In the data rows, 128 means zero.
Some points, one per row:
[ 95 120  93 127 178 111  92 193  98  74  95 144 146 122 159 104]
[161 181 167 158  76 198 207  34 121 173 189 187  47  87 122 146]
[181 201 169 152  70 221 255  13 144 224 203 192   1  75 118 153]
[109 122 116 141 163 130 131 149 118 100 104 138 129 135 138 132]
[ 93 103  94 122 159 120 103 164 117  99  82 143 157 136 141 112]
[144 119 143 102 143 136 109 148 123 119 122 120 109 141 131 130]
[ 72 130  84 108 178  87  96 185 112  88 100 141 114 116 141 102]
[154 102 141 137  89  81  60 131 117 144 140  34 218 145  99 134]
[ 81 146 106 137 155 151 174 158 145 153 108 187  95  99 150 131]
[142 145 138 129 122 151 139 108 118 133 144 120 109 110 121 137]
[ 46 145  99 128 208 155 172 160 140 102  93 231  60 115 147 131]
[130 108 139 146 124 115  83 147 130 163 122  81 187 144 121 129]
[ 40 112  88 104 197 109 103 238 109  84  64 183  98 128 149  85]
[110 142 125 132 144 151 176 108 141 123 124 170  80 115 140 147]
[117  75 126 124 153  59   4 211 105 126  94  44 255 175 126 107]
[225 199 189 151  44 176 117  13 113 194 230  72 142 130 110 160]
[118 149 121 140 127 156 215 108 134 107 135 171  60  90 114 123]
[ 92 128 112 109 165 129 152 161 143 107 102 168  87 140 147 121]
[126 106 115 108 140  67  33 191 104  79 108  49 209 162 122 107]
[ 94  64 102 130 177 105  80 194 130  85  62 116 204 153 134 110]
[100 104 118 112 146 115  79 171 126 126 110 137 142 155 135 123]
[ 82 102  83  98 173  61  46 235 115  65  91 107 177 164 142  88]
[ 19 100  71  90 231  96 101 236 111  44  48 220 100 124 152  96]
[184 129 158 120  92 104  64 150 119 146 141  53 212 181 120 120]
[158 133 156 154 119 162 172  84 140 137 143 131 132 110 101 140]
[ 86 133 104 123 149 120 150 138 174 135 107 188  71 135 134 103]
[ 58 104  84  98 177  83  85 192 152  66  63 140 146 142 127  99]
[139 167 140 127 106 155 147 133 145 121 150 111  81 114 127 133]
[174 156 163 137  89 134 140  69 111 179 183  94 125 136 117 142]
[ 79 138  85 113 164 137  92 186 116 113 108 168 116 140 134 103]
[ 94 130 112 122 176 116 117 165 112  91  97 175 101 119 138 105]
[ 54  87  84 105 209  82  75 231 121  64  54 168 128 151 157 104]
[153 107 128 121 113 133 125 115 142 124 112 116 147 140 115 131]
[170 138 154 148  90 168 184  62 135 177 167 143  80 115 131 146]
[222 192 212 177  44 214 255   0 146 199 216 150  46  74 102 192]
[148  86 119 111 141 126  99 141 145  98 116  98 163 170 140 123]
[ 68  91  99 119 161 107 122 155 136 134  88 161 110 133 144 120]
[212 169 180 167  28 196 165  54 145 162 191  74 143 104 111 140]
[186 123 180 157  67 143 141  59 120 162 187  84 158 140 124 160]
[142 143 136 142  98 132 133  98 144 122 145  85 143 120 104 127]
[171 133 157 121  70 135 132 103 126 176 163 101 129 154 137 135]
[166 149 149 136  97 160 148 100 130 164 166 126 118 116 127 135]
[175 113 142 129 115 126  81 118 113 123 117  67 196 162 115 137]
[134 145 142 139 117 170 185  78 133 166 162 162  77 122 132 142]
[113 117 122 124 140 160 173 131 134 146 102 190  79 122 149 126]
[ 80 109  94 117 191 131 164 173 135 100  71 193  83 119 156  99]
[ 60 117  79  97 183 102 131 182 132 106  83 219  91 113 161 115]
[ 97 153 126 119 164 175 212 115 154 136 104 235  27 102 141 123]
[135 131 131 100 125  71  86 161 112 114 111  91 174 147 134 110]
[131  93 116 105 139 135 141 140 148 114 108 145 120 153 131 127]
[148 124 127 123 129  83  52 139  98 103 139  56 196 128 114 140]
[ 99 132 100 105 140 119 128 167 115  94 106 138 118 108 140 113]
[105 160 122 143 158 172 192 113 122 110 136 226  48  84 139 137]
[ 83  66  83 102 168  81  47 218 120  99  76  91 207 177 135 100]
[169 120 156 133  84 111  80 105 116 146 141  77 187 138 122 128]
[172 153 155 165 105 154 135  81 139 150 167 110 146 119 133 165]
[131 172 139 132 128 135 145  98 137 145 149 165  89 115 139 131]
[130  90 130 143 123  87  73 152 123 130 105  83 198 157 118 128]
[195 147 170 158  74 140  77  69 118 175 179  86 175 139 118 159]
[146  93 140 120 120 105  77 149 133 148 127  80 194 159 120 127]
[137  96 127 120 135  98  63 153 105 120 130  89 207 168 120 117]
[143 133 143 145 120 169 181  88 139 156 126 161  83 117 129 140]
[ 47  71  78 105 189  96  85 207 107  97  61 168 130 156 139  91]
[152 147 137 138 116 117 119 103 113 109 122 118 129 123 109 125]
[117  85 106 121 148  89  71 194 117  98 100 105 186 153 149 129]
[134 184 132 127 104 178 231  76 133 145 163 171  47  57 115 130]
[158 118 125 110 110 111  61 158 125 111 122  65 189 157 125 115]
[125  86 132 110 152 110  72 178 109  93 109 111 147 159 144 113]
[ 82 158 105 122 139 133 120 124 119 127 124 181  87 131 140 139]
[179 107 154 128 102 119  87 150 113 141 136  71 164 131 134 110]
[167 130 150 130  96 121  97  99 131 145 137  73 194 163 104 145]
[174 118 140 128  95 105  81 102 117 147 138  71 195 145 127 130]
[131 125 113 118 123 114 108 135 119  89 111 114 137 125  98 112]
[160 137 145 121 114 107  73 124 122 140 142 123 158 166 133 127]
[174 111 143 116  73 120  66 119 124 173 155  72 181 168 123 119]
Then 10 other points, each followed by its number:
[ 97 119  98 114 164 121 132 177 108  89  88 165 107 111 131 115] 0
[167 151 154 161 113 171 182  67 159 136 149 115 114 112 112 162] 1
[170  76 122 127 138  88  44 166 132  97  88  72 236 165 127 104] 2
[ 84 122  99 119 146 123 120 147 124 127 104 149 121 154 126 119] 3
[106  93  96 112 150  99  11 213 105  94  93  82 213 197 122 104] 4
[ 57 133 104 126 154 126 187 115 144 123 104 199  63 101 128 133] 5
[212 158 156 150  57 181 167  43 133 176 191  93 134 119 105 155] 6
[130 122 159 121 117 149 117 115 129 149 151 126 134 128 129 138] 7
[ 91 134 123 126 130 160 161 146 135 104 118 174  73 103 136 109] 8
[178 109 149 149 105 148 113 109 128 145 128  80 191 139 118 136] 9
Which of these numbered points is nearest to each point below, ignoring the 2 directions in which the first points spread most? Its number follows each.
[ 93 123 119 144 175 128 155 155 149  96  85 153 124 128 126 133] > 1
[ 63 108  80 117 171 116 124 180 114 117  75 175 105 143 142 114] > 3
[ 47 129  76 125 184 119 110 152 131 120  75 190  97 145 135 122] > 3
[193 123 142 139  83 140  46 123 105 142 161  40 208 178 119 131] > 4
[ 85  48 102 119 161  86  45 191 118  92  56  94 226 155 140  93] > 9
[187  97 152 136  77 117  71  98 135 188 162  39 223 180 102 143] > 3
[ 47 109  91 125 167 125 141 197 135  63  69 174  97 113 128  76] > 8
[123 100 115 137 164 109 126 143 140 113  97 148 118 135 151 121] > 2
[166 134 135 128  90 118  18 155 106 142 138  48 218 180 113 119] > 4
[ 75 124  97 125 144 123 131 199 140  81  93 136 125 125 117  96] > 8
[106 136 121 128 147 124 143 133 116 143 126 153  93 129 122 127] > 3
[137 123 156 126 136 118  83 141 119 148 143 124 164 150 141 133] > 7
[158 109 146 149 120 126 100 117 131 138 111  87 183 142 113 139] > 9
[ 31 203  87 109 165 183 233  88 144 129 135 255   0  97 147 140] > 3
[133 113  97 113 124 128 109 139 141 133 113 122 162 141 139 110] > 6
[157 173 170 136  91 177 175  62 129 171 193 174  61 101 134 155] > 7
[139 152 124 121 112 153 105 141 106 137 138 134 141 136 123 131] > 4
[ 38 108  53 108 189 119 152 190 132  80  58 195 106 110 150 102] > 6
[145 139 117 133 150 134 119 141 167 103 101 105 168 140 128 147] > 1
[ 69 113 101 117 156 106 129 129 145 117 106 174 101 110 134 114] > 5
[ 98 153 111 113 137 158 191 112 124 153 128 205  51 105 143 126] > 3
[137 127 122 120  88 106  64 131 131 112 161  60 174 129 106 123] > 8
[ 97 107 103 102 163  62  72 188  83  80  91  89 179 123 121 116] > 0
[108 112 141 131 127 127 121 135 109 131 136 158 120 115 134 126] > 7
[105 118 101 107 142 117  96 150 146 130 128 131 152 159 133 135] > 3
[101 149  98 120 135 133  87 154 112 128 112 150 138 158 121 110] > 4
[255 101 198 180  39 129  57  44 113 191 178   0 249 141  98 163] > 9
[155 105 140 119 112 116  66 157 126 109 139  91 163 149 124 114] > 8
[ 99 145 118 129 122 157 163 154 141 106 115 143 111 118 109 113] > 8
[102 129 136 121 144 173 185 115 126 148 124 187  62 112 148 132] > 7
[106 175 128 128 161 147 205 128 106 111 141 189  44  71 143 134] > 0
[ 91  57  82 115 170 102  57 211 128  83  59 105 202 164 126 120] > 9
[ 78 115 101  98 200 130 137 175 124  62  73 236  84 128 136  97] > 2
[128 124 114 121 147 117  62 168 128 120 106 109 174 160 121 125] > 4
[141 154 133 128 122 162 189 111 146 140 157 160  85 124 123 146] > 6
[ 80 119 112 137 166 139 154 152 131 111  89 183 108 107 124 124] > 9
[179 111 149 139 107 139  68 137 113 131 134  77 187 167 116 118] > 4
[161 159 148 141 100 181 226  52 132 170 169 155  75  97 113 153] > 6
[ 83 162 125 123 145 165 249  75 153 142 135 240   0  73 137 138] > 5
[175 101 141 124 119 120  77 136 102 118 123 109 196 162 120 117] > 2
[ 78 121 127 120 139 122 138 143 119 123 136 193 104 113 151 119] > 7
[160 184 164 124 107 183 209  47 150 179 191 186  63  91 131 159] > 7
[ 71  73  97  99 186 105  48 241 113  66  65 166 151 166 144  94] > 4
[ 99  74  94  92 179  90  43 228  97  65  63 159 172 178 137  93] > 4
[189 161 172 134  89 125 108  85 132 187 191 107 151 123 128 146] > 7
[143 175 165 155  95 189 221  40 139 173 199 210  16  68 129 159] > 7
[154  87 111 107 131  79  14 185 116  96 115  20 236 184 130 104] > 6
[124 169 155 142  93 142 176  62 138 145 169 144 102  99 102 136] > 5
[161 168 171 141 107 140 130  90 127 167 172 120 123 128 133 161] > 7
[146 129 153 136 113 166 160  92 118 174 145 143  91 116 133 144] > 7
[177 166 159 140 100 158 127  69 137 155 169 130 123 134 138 134] > 4
[142 172 151 141  97 137 214  40 133 160 159 185  38  83 113 139] > 5
[ 81 150  73 100 158 130 184 141 164  86 106 228  38  98 141 106] > 6
[  0 103  53  86 221 116 161 204 123  93  64 255  43 117 158  85] > 3
[ 90  89  96 114 192  96  56 227  83  55  82 139 176 141 134 101] > 0
[ 73 127  91 133 144 110 138 141 139  97  91 145 100 117 112 119] > 5
[103 158 128 136 128 118 166 107 142 117 126 150 110 108 109 115] > 5
[232 143 190 174  42 165 167  12 119 196 173  68 152 106  87 149] > 9
[ 76 133 113 117 164 150 173 120 133 114 122 225  59 100 139 135] > 7
[156 116 130 113 124 137  94 141 109  98 126 134 155 161 118 101] > 4
[187 155 164 165  91 164 199  47 159 140 170 100 131 118 108 166] > 1
[108 115 140 139 133 116 138 115 136 121 101 138 140 136 112 137] > 5
[ 99  83 113 128 163  86  36 184 126 101  90 112 204 175 152 110] > 7
[108  85 110 118 137  86  34 215 107 104  98  74 237 185 136  92] > 4
[206 129 158 158  88 137 111  70 127 163 153  52 207 133  95 151] > 9
[124 109 110 114 145  97  66 173 136  96  90 104 180 166 136 113] > 6
[149 119 149 132 111 155 142  98 119 169 160 109 141 140 135 153] > 7
[145 120 129 136 144 117  96 171  92  92 128 104 149 124 141 129] > 0
[227 161 201 167  60 187 147  51 135 165 197 103 124 129 106 157] > 4
[165 158 168 150  66 157 208  47 138 174 199 133  80  88 107 159] > 5
[255 112 194 156  41 149  60  86 145 178 191   0 244 205 109 141] > 4
[171 116 157 162 101 111 108 105 129 170 151  61 201 147 114 139] > 9
[144  96 146 138 121 124 111 122 112 142 144  95 164 149 134 131] > 7
[ 68 102 106 122 171  79  73 216 126 102 105 116 186 156 153 115] > 7
[ 55 126  84 121 205 128 161 170 159  90  74 169 103 134 141 118] > 1
[ 90 127  99 107 170  79  85 182 108  85 102 117 138 117 129 119] > 0
[155 130 132 137 137 123 124 110 140 126 114  79 186 140 114 147] > 1
[179 164 147 136  98 190 239  60 158 154 155 182  22  99 124 120] > 2
[ 96 168 128 126 142 170 248  78 130 119 133 237   0  58 131 128] > 0
[  7 147  44  99 227 105 119 197 129  91  69 247  64 122 162 107] > 3
[135  98 113 109 152 141 126 151 149 130 103 159 128 161 135 122] > 2
[159 190 157 131 116 137 188  64 122 136 166 128  63  75 117 156] > 0
[ 95  99  93 104 142 127  91 189 109  80 102 130 149 137 129  81] > 8
[ 39 137  61 108 180 146 196 187 137  83  85 203  67 101 121  97] > 6
[135 165 122 149 123 147 188 113 165 135 124 140 124 125 118 163] > 1
[172 158 146 137 114 156 133 107 107 110 161 105 121  94 121 136] > 0
[  6 142  57  95 202 124 200 174 151  65  83 242   6  91 138 113] > 5
[172 158 143 137  87 157 180  54 121 187 170 141  72 118 133 137] > 3
[176 170 183 150 100 168 149  70 138 145 181 117 136 118 128 153] > 7
[ 46 115  88 103 209  97 110 216  98  65  76 208  93 123 142 102] > 0
[122 133 133 149 114 120 102 109 129 147 135 114 162 145 130 135] > 3
[166 130 150 149 112 124  99 109  99 108 151  53 179 124 113 132] > 0
[145 118 151 154 103 124  98 109 138 116 149  64 170 129 107 154] > 1
[119 159 135 126 114 126 149  97 137 126 142 120 117 114 107 128] > 5
[130 130 131 157 114 134 133 118 139 114 111  97 147 114 126 141] > 1
[ 58 110  83 128 195 142 149 182 137 110  62 215  72 121 148 114] > 9
[176 146 153 137  67 143 134  90 148 147 165  82 131 120 118 132] > 8
[159 185 163 147 114 151 162  74 135 162 177 153  92 110 141 160] > 7
[ 71 114 112 116 174 155 196 152 152 101  89 213  67 115 135 115] > 9
[ 97 164 142 143 136 177 247  68 139 175 162 193  30  77 124 149] > 5
[214 130 161 144  68  99  61  81 108 152 146  48 190 140 108 130] > 0
